[[-6.09  5.57  0.04  1.71]
 [ 3.75 -4.28  3.22 -2.20]
 [ 4.35 -4.82  2.40 -0.44]
 [ 4.30 -3.91  3.64 -0.95]]
->
[[ 5.57  0.04]
 [-4.28  3.22]]

[[ 2.37 -2.84 -1.72  0.24]
 [ 4.36 -4.32  7.04 -3.44]]
->
[[-2.84 -1.72]
 [-4.32  7.04]]

[[-5.89  8.00  3.32]
 [ 4.31 -7.50 -5.35]
 [ 6.63 -0.41  1.19]
 [ 3.34 -2.58  7.05]]
->
[[ 8.00  3.32]
 [-7.50 -5.35]]

[[ 2.18  0.78  0.54 -1.21 -2.73]
 [-4.40 -1.97 -0.09  3.89  2.91]
 [-6.39 -0.97 -0.55  1.04  3.45]
 [ 7.96 -0.20 -0.29  0.49 -1.08]]
->
[[ 0.78  0.54]
 [-1.97 -0.09]]

[[ 1.25 -0.57  2.89  4.46]
 [-3.53  2.31 -5.99  4.28]
 [-6.36 -0.28  1.40 -1.38]
 [-1.80 -6.87  7.37  1.78]
 [-3.36 -4.79  3.12  2.19]]
->
[[-0.57  2.89]
 [ 2.31 -5.99]]

[[ 2.16 -2.41 -0.73]
 [ 5.91  0.69  6.70]]
->
[[-2.41 -0.73]
 [ 0.69  6.70]]

[[-0.51  3.74  0.82]
 [ 0.01  0.92  4.07]
 [ 1.38 -6.64 -1.15]
 [-5.07  0.03  3.38]]
->
[[3.74 0.82]
 [0.92 4.07]]

[[ 0.47 -0.24  0.40  0.21 -0.74]
 [-6.31  2.52 -6.34  2.43  2.48]
 [ 1.42 -0.20  0.07  0.93 -0.23]
 [-3.35  0.90 -4.89  1.84  1.67]
 [ 2.68 -2.04  0.30  1.79 -1.18]]
->
[[-0.24  0.40]
 [ 2.52 -6.34]]

[[-1.03 -0.84  2.50 -0.03]
 [ 0.33 -0.97  0.63  0.89]
 [-0.25 -0.61  0.87  0.17]
 [ 2.18 -0.32 -2.03  2.50]
 [ 0.73 -6.77  2.67  2.10]]
->
[[-0.84  2.50]
 [-0.97  0.63]]
---
[[-0.48  1.88  2.83  0.16 -2.74]
 [-0.45  2.43  3.30  0.52 -3.51]
 [-0.42  2.66  3.47  0.71 -3.40]
 [-1.25  4.44  3.61  2.09 -3.31]
 [ 6.56 -7.79  3.44 -7.67  2.23]]
->
[[-2.74 -3.51 -3.40 -3.31  2.23]
 [ 0.16  0.52  0.71  2.09 -7.67]
 [ 2.83  3.30  3.47  3.61  3.44]
 [ 1.88  2.43  2.66  4.44 -7.79]
 [-0.48 -0.45 -0.42 -1.25  6.56]]

[[ 3.50  0.11  2.26 -3.23 -3.52  3.00  6.47 -2.72 -0.28  3.11 -2.87  3.49
  -1.86  2.82 -2.89]
 [ 3.65 -0.19  0.42  0.71  1.42 -0.32 -0.48 -3.74 -4.57 -0.10  0.78 -0.37
  -3.49  0.11 -3.27]
 [ 2.12 -3.48 -3.85  5.40  5.04 -2.99  3.65 -2.17 -2.83 -3.77  5.24 -3.66
  -2.64 -3.39 -2.17]
 [-1.71 -3.46 -3.53  2.41  3.19 -1.59  4.55  2.26  3.15 -3.19  4.37 -2.97
   2.61 -2.50  2.06]
 [-2.64  0.35  2.30 -3.39 -3.08  2.75  4.54  2.54  4.38  1.94 -2.68  2.94
   2.35  2.25  3.42]
 [ 3.42 -1.28 -3.12  3.58  3.77 -2.41 -0.29 -3.27 -3.85 -2.40  3.66 -2.99
  -2.87 -2.86 -4.10]]
->
[[-2.89 -3.27 -2.17  2.06  3.42 -4.10]
 [ 2.82  0.11 -3.39 -2.50  2.25 -2.86]
 [-1.86 -3.49 -2.64  2.61  2.35 -2.87]
 [ 3.49 -0.37 -3.66 -2.97  2.94 -2.99]
 [-2.87  0.78  5.24  4.37 -2.68  3.66]
 [ 3.11 -0.10 -3.77 -3.19  1.94 -2.40]
 [-0.28 -4.57 -2.83  3.15  4.38 -3.85]
 [-2.72 -3.74 -2.17  2.26  2.54 -3.27]
 [ 6.47 -0.48  3.65  4.55  4.54 -0.29]
 [ 3.00 -0.32 -2.99 -1.59  2.75 -2.41]
 [-3.52  1.42  5.04  3.19 -3.08  3.77]
 [-3.23  0.71  5.40  2.41 -3.39  3.58]
 [ 2.26  0.42 -3.85 -3.53  2.30 -3.12]
 [ 0.11 -0.19 -3.48 -3.46  0.35 -1.28]
 [ 3.50  3.65  2.12 -1.71 -2.64  3.42]]

[[ 1.27  0.35 -0.31  7.85]
 [ 0.67 -2.10  2.32  4.80]
 [-2.30 -1.23  3.35  1.47]
 [-1.26  2.15  0.44  3.44]]
->
[[ 7.85  4.80  1.47  3.44]
 [-0.31  2.32  3.35  0.44]
 [ 0.35 -2.10 -1.23  2.15]
 [ 1.27  0.67 -2.30 -1.26]]

[[ 0.37 -2.36  2.73 -4.55 -2.29  3.10  0.87 -3.06  3.87 -4.88]
 [ 0.32  1.81 -2.91  3.81  2.97 -1.70 -0.18  1.77 -3.07  5.64]
 [ 0.74  0.48  3.13  0.90  0.10  0.46 -2.44  0.68 -0.96  0.63]
 [-0.32  1.43 -4.52  3.44  2.97 -2.18  0.87  1.34 -3.37  3.14]]
->
[[-4.88  5.64  0.63  3.14]
 [ 3.87 -3.07 -0.96 -3.37]
 [-3.06  1.77  0.68  1.34]
 [ 0.87 -0.18 -2.44  0.87]
 [ 3.10 -1.70  0.46 -2.18]
 [-2.29  2.97  0.10  2.97]
 [-4.55  3.81  0.90  3.44]
 [ 2.73 -2.91  3.13 -4.52]
 [-2.36  1.81  0.48  1.43]
 [ 0.37  0.32  0.74 -0.32]]

[[ 7.52 -3.30  0.86  5.14 -1.78  7.33]
 [ 3.30  4.62  0.59 -5.09  4.34 -0.95]
 [ 5.21  5.97  2.95 -7.40  4.92 -1.80]
 [ 4.25  4.17  1.79 -5.29  3.89 -0.85]]
->
[[ 7.33 -0.95 -1.80 -0.85]
 [-1.78  4.34  4.92  3.89]
 [ 5.14 -5.09 -7.40 -5.29]
 [ 0.86  0.59  2.95  1.79]
 [-3.30  4.62  5.97  4.17]
 [ 7.52  3.30  5.21  4.25]]

[[ 0.09 -4.96 -0.06]
 [ 0.12 -0.09 -4.09]
 [ 0.10 -0.08 -4.12]
 [ 3.26 -0.11 -0.17]
 [ 0.09  5.88  0.44]
 [ 0.26  0.00 -4.57]
 [ 3.12 -0.13 -0.15]
 [-3.83 -0.20 -0.25]
 [ 0.27  0.15  4.51]
 [-3.40 -0.11 -0.34]
 [ 0.07  5.77  0.39]]
->
[[-0.06 -4.09 -4.12 -0.17  0.44 -4.57 -0.15 -0.25  4.51 -0.34  0.39]
 [-4.96 -0.09 -0.08 -0.11  5.88  0.00 -0.13 -0.20  0.15 -0.11  5.77]
 [ 0.09  0.12  0.10  3.26  0.09  0.26  3.12 -3.83  0.27 -3.40  0.07]]

[[-4.51  2.52 -1.26  2.25]
 [-3.28  3.18 -5.11 -1.17]
 [-5.22 -2.38 -2.43 -0.20]
 [ 1.70 -1.08  2.12 -1.60]
 [-2.02 -4.35  7.37  0.78]
 [ 0.31 -4.25 -5.69  0.06]
 [ 2.45  3.08 -0.40  0.58]]
->
[[ 2.25 -1.17 -0.20 -1.60  0.78  0.06  0.58]
 [-1.26 -5.11 -2.43  2.12  7.37 -5.69 -0.40]
 [ 2.52  3.18 -2.38 -1.08 -4.35 -4.25  3.08]
 [-4.51 -3.28 -5.22  1.70 -2.02  0.31  2.45]]
